rotation ticks, each row followed by its count of ticks
The counts run from 0 to 633.
[111 133 170 168 111 145 136 153 117 145 133 124 121 142 137 133 150 157
 123 139 175 144 145 139  93 122 126 145 102 134  93 182 136 152 152 186
 170 116 142 121 135 151 103 116  97 194 147 140 144  93 177 169 148 112
 112  52 112 130 113 123 120  98  75 149  87 154 117  98 130 128 135 141
 133 177 163 161 111 136 120 125 117 120 129] : 354
[ 63 110 132 119 136 116 143 162 135 120 164 121  78 137 102 145 122 181
  79 117 174 175  79 127 101 124 136 135 107 118 108 123 159 146 100 144
 175 123 119 121 132 137 110  99 142 153 129 113 166  83 146 157 151  98
 130 100 102  96  93 128 113 120  77 190 107 154  92 131 151 116 100 114
 125 179 150 147 128 137  81 139 122 132 132] : 457
[116  75 160 133 110 135 158 133 128 122 105 131 129 152 139 138 118 141
 112 127 159 118 101 157 127 128 119 113 185 124 107 101 142 164 114 178
 121 122 103 146  74 144  91 118  82 116 112 116 154  96 130 161 150  90
 113 106 110  80 125 120 153  78  72 158 133 152 157 106 139 126  74 102
  80 124 177 147 100 148  99 121 128 121  99] : 452
[125  94 172  95 107  85 144 124 120 104 119 118 146 144 136 150 119 160
 123 130 153 152  85 131 120 117 107 136 155 109 100  86 113 197 116 165
 169 102 127 146 108 147  77 111  86 162 114 104 151  87 138 155 185 103
 104 119 101 117 131 153 124  74  71 139 118 107 138 119 117  83 113 122
  81 146 175 137 130 142 160 117 121 122 101] : 407
[ 79 129 119  97 113 121 136 126 143 121 160 127  92 153 135 128 133 149
 142 128 178 180 152  70 118  85 119 115 135 160 146 172 137 175 143 134
 181  94 102  82 137 107 113 112 133 178 134 133 127  92 137 199 131 153
  96  94 101 120 112  86  97 151  86 138  94 107 117 106 157 112 132 141
 114 168 130 142  96  60 126 148 153 131 131] : 285
[ 82 134 108 118 126 145 150 190 116 170 142 123 169 153 118 116 142 156
 100 115 155 168 137 138 111  92 160 109 117 140 121 154 118 155 188 183
 136 103 101 114 141  99 107  92 118 126 127 124 135  99 160 170 115 142
 128  66  87 143 107  88 128 143  75  91 105 120  95 116 133 127 138 139
 161 163 130 167 111 130  79 123 109 141 159] : 261
[ 62  93 155 119 114 152 160 149 132 131 154 104  90 156 108 131  88 134
 126 127 166 123 115 115 119 115 127  94 145 142 120 125 124 177  88 170
 107 107 112 109  77 105 109 101 131 168 125 112 151  90 111 197 124 135
 126 114  88  85 135  88 124 129  68 128 146 153 106 106 140 116 113 118
 130 147 184 116  83 125  81 140 146 126 124] : 541
[137 121 153 117  81 126 155 176  94 139 144 145 154 132  98 134 154 168
  95  84 160 171 128 171  97  96 167 135 140 134 142 116 122 163 133 185
 161 138 129  94 115 128 109  75 105 133 124 133 134 105 170 141 131 114
 112  70  98 162 121 104 101  96  65 116  79  93 104 125 134  77 153 107
 139 138 147 133 101 154 107 102 120 142 168] : 584
[105 119 106 137 123 148 125 175 142 158 123  93 117 132 136 116 119 142
 108  94 130 165 165 138 149  88 156 109 165 165 157 153 144 118 124 152
 138 136  68  83 118 138 121 107 108 148 129 166 112  89 139 161 116 123
  84  85 119 104 127  78 143 103  93 124 124 141 139 137 199 103 113  91
 107 156 160 106  92  82  92 140 151 121 160] : 449
[119 153 167 106 116 105 134 121 145 172 144  91 151 143 136 127 146 124
 135 148 154 169 130 127 152 120 138 126 151 162 113 145 101 147 188 139
 151 105  82 111 128 108 109 131 102 179 153 138 125 103 166 196 134 110
 111  97 110  95 103 106 157 105  74 130  96 129 146 104 149  93  82 132
  86 186 154 156 130  96 144  87 143 126 130] : 483
[145 131 154 147  89 124 123 130 160 138  79 150 157 133 139 136 180 181
 116  95 130 144 127 134 125 130 165 157 165 115 140 137 126 161 181 159
 126 126  86 140 145 152  91  84  78 141 124 130 130  75 159  98 108 103
 121 112  86  96 124 115 128  43  97 147  89 121 163  98 183 112  96 155
  95 146 151 142 141 121 144 104 120 120 150] : 221
[ 91  68 136 154 120 119 138 161 125  99  87 129 136 168 138 156 141 183
  91 119 163 147 117 140 100  82 153 125 192 135 110 126 120 176 149 150
 132 102  72 149  94 151  93  95 109 114  98 109 154 104 108 153 122 140
 102  89  99 130 115 121 117 126  83 122 111 111 119 104 160 153 122 130
 134 136 160 124  93 120 108 132 117 162 138] : 315
[100  62 131 135 136 163 157 149 119 176 102 131 115 149 168 142 138 138
 161 117 156 137 168 125 117  92 109 110 169 126 122 174 151 142 138 214
 133  97  99 124 108 172 113 110  76 155 127 144 152  57 129 187 150 138
 106  85 122  72 107 106 136 104 113 120 125 141 108 112 156 146  86 115
  99 143 170 157  76  90 121 154 142 135 124] : 91
[ 54 108 133 112 132 144 143 132 184 118 118  93  70 143 138 133 102 148
 100 142 157 156 112  87 126 101 125 105 145 128  98 145 137 148 100 153
 153 104  77 128 129 113 106 118 128 163 130 127 154  90 114 179 170 145
 118 132 118  61 119 102 164  98 101 179 141 158 116 109 187 129  84 110
 111 164 169 131 109  95 105 161 162 106 138] : 368
[104 115  99 115 110 117 134 151 193  99 100 125 116 184 126 139 114 144
 113 103 147 155  80 103 111  89 170  93 138 132 139 111 102 175 127 115
 123 140  99 134 151 100 111  85  98 128 117 119 164  81 150  95 132 143
 122 137  88  97  82 124  98 114 108 156  81 136 104 120 152  89 101 140
  89 172 152 111 131 141  79 155 141 154 132] : 336
[164 100 128 146 115 168 121 161 159 119 118 130 111 118 153 134 133 132
 144 107 176 152 148 127 103  96 129 114 141 133 142 165 136 186 165 172
 130 128  92 127 149 160  99  89  64 135 136 141 158  41 152 137 126 107
 132 103  70 111 111 145 114  65 119 134 127 140  98 110 131 107 137 154
 110 184 156 154 122 171 135 167 132 123 138] : 579
[128 132 156 122 151 114 136 115 137 148 113  95  88 121 161 137 129 123
 160 117 166 142 150  91 132 116 116 132 137  96 133 156 129 167 133 164
 138 108  58 123 154 127 102 118  96 156 108 153 115 101 141 111 161 113
 105 159 104  59 118 109 146  68 115 160 151 142  84 104 171 107 103 149
  74 186 166 147 138 124 143 160 147 114 165] : 115
[ 90 109 125 141 139 125 109 165 158  90 100  81 115 150 139 157 133 179
 100 137 155 156  97 147 102  96 152 128 174 148 135 147  97 207 156 141
 151 128  65 180 143 144  96  94 100 136  97 113 143  87 138 138 147 139
 114 115  95 114 110 156 123 104 106 130  97 118 108 124 140 129 142 152
 139 187 150 118 133 126 113 144 129 120 149] : 489
[108 126 138 102 130 124 113 160  84 144 152 119 107 161 122 166 139 164
  93 116 166 205 119 125 115 102 140 152 166 158 138 140 134 155 130 171
 202 125 118  87 133 146 140 138 119 139 111 155 121 125 158 172 161 130
  77  88 134 160 105 113 125 118  95 157  97 108 126 125 196 122 103 106
  82 164 105 132 134  83  96 130 119 119 126] : 329
[ 90 120 138  96 139  78 134 162 106 162 159 110 139 175 137 159 125 145
  94 125 163 193  76 129 114 107 172 149 131 128 128 122 119 148 130 154
 170 120 102 129 132 121 124 128 109 137 117 128 129 141 167 129 156 133
  98 117 140 134  88 104 130 132  81 150  84 139  95 136 156 112  76 102
  71 160 133 145 160 128  80 111 125 146 145] : 155
[ 92 113 154 130 118 110 128 166 109 144 167 115 100 134 129 150 127 152
  91 131 189 174 106 148  76 117 120 126 103 120  94 155 151 151 127 204
 184 133 135 159 138 129 100 110  98 175 131 135 173  72 168 167 168 105
 119  92 122 109 123 141 110  87  84 168 117 161  96 130 139 132 113 123
 119 185 139 159 117 147 109 130 131 106 134] : 353
[182 112 175 148 109 191 135 139 167 113 102 159 109 159 122 144 150 113
 145 118 164 114 150 114 105  76 141 112 145 109 149 162 127 179 143 150
 118 144 111  97 130 128 113  89  65 117 134 159 150  89 162 110 144 140
 113 111  81 107 120 117 126  56  94 150 108 134 117  91 153  93 145 155
 106 142 141 154 111 164 137 138 149 116 129] : 475
[124 135 158  97 101 124 167 150  96 169 154 146 131 137 122 119 162 121
 129 102 180 133 140 112 114  78 135 121 102 102 123 105 145 165 126 162
 147 124 120  80 114  85 117  97  85 118 123 134 133 132 164 123 161 163
 128  84  78 130 130  84 132 110  50 120 108 118  74 131 144  71 146 126
 123 145 163 173 113 159  99 121 164 136 159] : 64
[ 90 146 125  95 119 155 154 142 170 123 119  95  93 147 112 112 105 152
  77 121 155 156 113  85 122  97 141  89 119 136 102 123 131 157  94 155
 132 105  93  99 131  82 115 115 140 135 126 128 139 115 113 188 136 143
 135 117  86  95 141  79 171 103  72 159 145 142 114  98 177  85 127 107
 143 144 167 121  97 118  79 163 161  86 132] : 367
[ 96 162 166 161 124 152 115 167 155 110 132 116  75 149 117 112 158 136
 145 144 156 121 143 116 139 133 157  95 122 148 154 167 125 155 126 117
 120 154  85  71 134 114 114  89  80 162 136 154 107  89 172 136 130 134
 119  85  91  88 122 114 141  95  85 138  87 158 103 123 140  94 131 118
 147 167 154 113 139 113 124 115 145 128 159] : 251
[162 132 189  81  96 132 132 141 109 131 110 120 139 146 126 140 135 130
 122 113 162 142 117 125 142  98 148 124 167 133 148  87  86 198 139 135
 147 117 132  83 124 123 106 116  67 125 125 125 110 130 154 126 178 137
 100 121  94 152 111  97 138  86  66 125  94  88 108 107 118  57 147 106
  83 156 153 139 151 152 117 124 121 109 128] : 153
[121 139 144 135 152 142 140 155 128 147 101 109 123 183 133 127  69 145
 104 124 186 192 110  82 132 117 109 108 148 143 126 130 104 192 164 188
 129  76  81 105 145 127 117 131 133 145 123 141 139  79 129 161 126  96
 131 131  92 117 126 124 150 106  79 136 144 137 100  76 151 108 113 144
  81 167 155 161 143 150  94 151  80 114  97] : 487
[110  82 120  87 136  89 148 145  96 149 116 141 133 169 129 143 134 163
 108  76 167 179  83 120 104 107 118 136 133  95 122 121 180 141 130 158
 175 121 137 136 126 146 107 119  77 131  82 126 150  93 156 105 183 114
 100 113 120 104 118 125 113  75  86 168  91 147 123 123 163 115  86 119
  83 153 149 166 135 126  96 154 117 136 114] : 95
[ 74 131 136  77 112 195 120 172 154 125 160  96  74 124 125 130 116 121
 145 131 140 119 111 117 132 109 148  96 134 138 135 129  90 180 124 129
 134 122  77  76 148 121 119 102 117 139 129 109 131  82 158 208 159 151
 133 120  90  99  91  99 146 120 102 151 128 109  84 134 127 113 126  97
 136 184 154 149 127 128  95 157 154  92 150] : 54
[103 163 165 104 107 100 167 143  98 189 166 107 129 114  98 112 155 131
 114 121 177 135 148 106 167 123 107 123 121 113 116 108 151 153 123 171
 130 100 117  77 116  93 130 113 114 146 121 146 111 110 164 148 153  95
 126  94  87  97 152  71 147  79  47 118 133 144  95  96 153  78 116 116
 128 154 177 142 113 140 104 103 136 112 140] : 169
[ 54 128 134 126 129  76 138 160 120 161 138  78 118 163 142 131 148 177
  92 128 153 156 112 115 113  93 148 122 114 129 108 161 149 123 136 150
 164 100 114 160 114 103 117 123  89 169  96 150 137 114 151 108 163 156
  95  98 143  92 106  94 136 114  69 132  95 167 117 124 156 117  77 119
 138 163 176 102 113  88  89 138 152 139 152] : 215
[109 130 181 130 115 160 146 158  94 183 102 129 120 111 112 135 170 125
 125 112 160 150 150 119 130 123 130 146 141 124 112 139 154 123 112 172
 130 108 111  59 116 146 111  97 108 151 143 128  98 100 163 190 153 117
 106  77 115  87 130  92 187  93  74 127 110 118 107  92 178 107 109  91
 107 129 170 167 105  84 114  92 130 140 148] : 552
[132  96 144 130 122 157 129 168 121 125  66 128 102 138 120 134 114 156
 146  84 147 121 130 119  94  84 163 120 134 101 150 119 130 173 113 158
  96 129 101 104 121 137 100  82  60 116  95 126 118  70 131  89 169 154
 118 126  75 105 145 132 130  58  90 107 116 123  93 112 152  88 140 140
 128 131 181 122 119 154 100 175 140 132 153] : 267
[111 111 133 100 151 106 161 136 109 175 100 135 139 155 158 132 130 119
 177 114 170 135 151  73 154  95 103 119 141 111 127 148 122 171 143 157
 126  77  92  82 145 135  91 116 101 151 132 120 120  99 145 117 148 135
 117 132  97 104 105  61 133 116  85 130 121 134  86  94 148 101  96 145
  57 157 170 165 147 137 116 136 126 154 124] : 289
[119  85 138 125 136 111 164 155  97 168  72 109 183 183 154 132 101 166
  81 111 153 168 108 117 118  87 134 117 153 119  93 124 128 168 146 219
 138  86 100 133 121 152  98 127 103 126 125 130 143 110 133 125 133 142
 129 103 102 123 135 102 153 111  70 124 133 141 103  84 158 127 112 133
  88 137 160 146 114 163  79 137  98 145 124] : 36
[139 100 131  88 126  96 147 114 126 125 149 118 110 174 145 167  87 145
 115  90 156 190  98 114 112  68 128 121 152 137 138 116 112 198 125 176
 152 124 115 134 131 110  97 125  96 151  95 129 156  81 140 102 156 133
  99 148 116 134 107 122  75 101 101 132 106 102  98 144 155  80 115 149
  47 155 143 131 126 143 115 149 141 148 132] : 615
[102 106 149 136 110 131 160 133 156 123 130 130  85 147 108 154 140 134
 113 127 165 165  99 114  98 108 110  97 129 132  97 118 160 120  74 167
 117 129  88 113  95  88 113  98 124 122 123 131 166  86 127 184 127 123
 121 101 109  56 130 115 150 124  89 170 123 143 102 104 191 104  82 104
  75 117 153 141  79 110  99 100 151 141 129] : 194
[156 166 157  98 131 135 155 142 132 177 148 105 124 141 126 115  78 116
 124 100 162 179 132 104 153 117 129 103 102 123 143 120 121 141 133 198
 140 114 121  78 153 111 126 110 102 167 151 155 128  68 164 116 134  95
 125 129 110 114 126  98 152  74  91 144 129 145 110 120 153  60 107 119
  73 160 160 130 137 149 109 148 137  98 127] : 531
[ 76 106 182  83 103 100 147 120 111 140 142 114 150 168 126 148 136 171
  79 145 156 129  86 142 150 125 170 163 166 123  93 105  97 181 129 150
 150  94 113 146 104 114 112 122 117 152  96  98 130 153 139 156 179 122
 110 115 127 116 135  84 147 110  60 143 115 102 136 112 153 125  76 111
 104 136 168 145 113 120  91 121 134 110 127] : 363
[ 96 138 153 125 101 105 134 152 178 146 117  95 158 161 127 114 137 130
 130 131 124 141  99 147 136 118 162 100 133 155 126 118  84 144 169 129
 118 127  63 125 131 107  89  87  84 152 148 116 133  87 171 159 117 123
 128  98  89  87 100  99 151 129  78 117  84 147 139 102 142  93  92 101
 110 165 178 136 118 118 121  71 132 147 129] : 484
[100 113 171 141 108 146 128 162 104 134 197 131  84 168 107 149 111 138
 111 135 200 149 124 136  99 126 137 116 154 151 144 161 143 169 121 202
 142 129 133 106 110 123 135 125 117 157  95 139 150  85 153 192 148 110
 119  91 119 125 125 123 114 111  79 134 122 155 102 125 152 125 105 136
 112 158 126 150 109 150  86 128 125 111 128] : 75
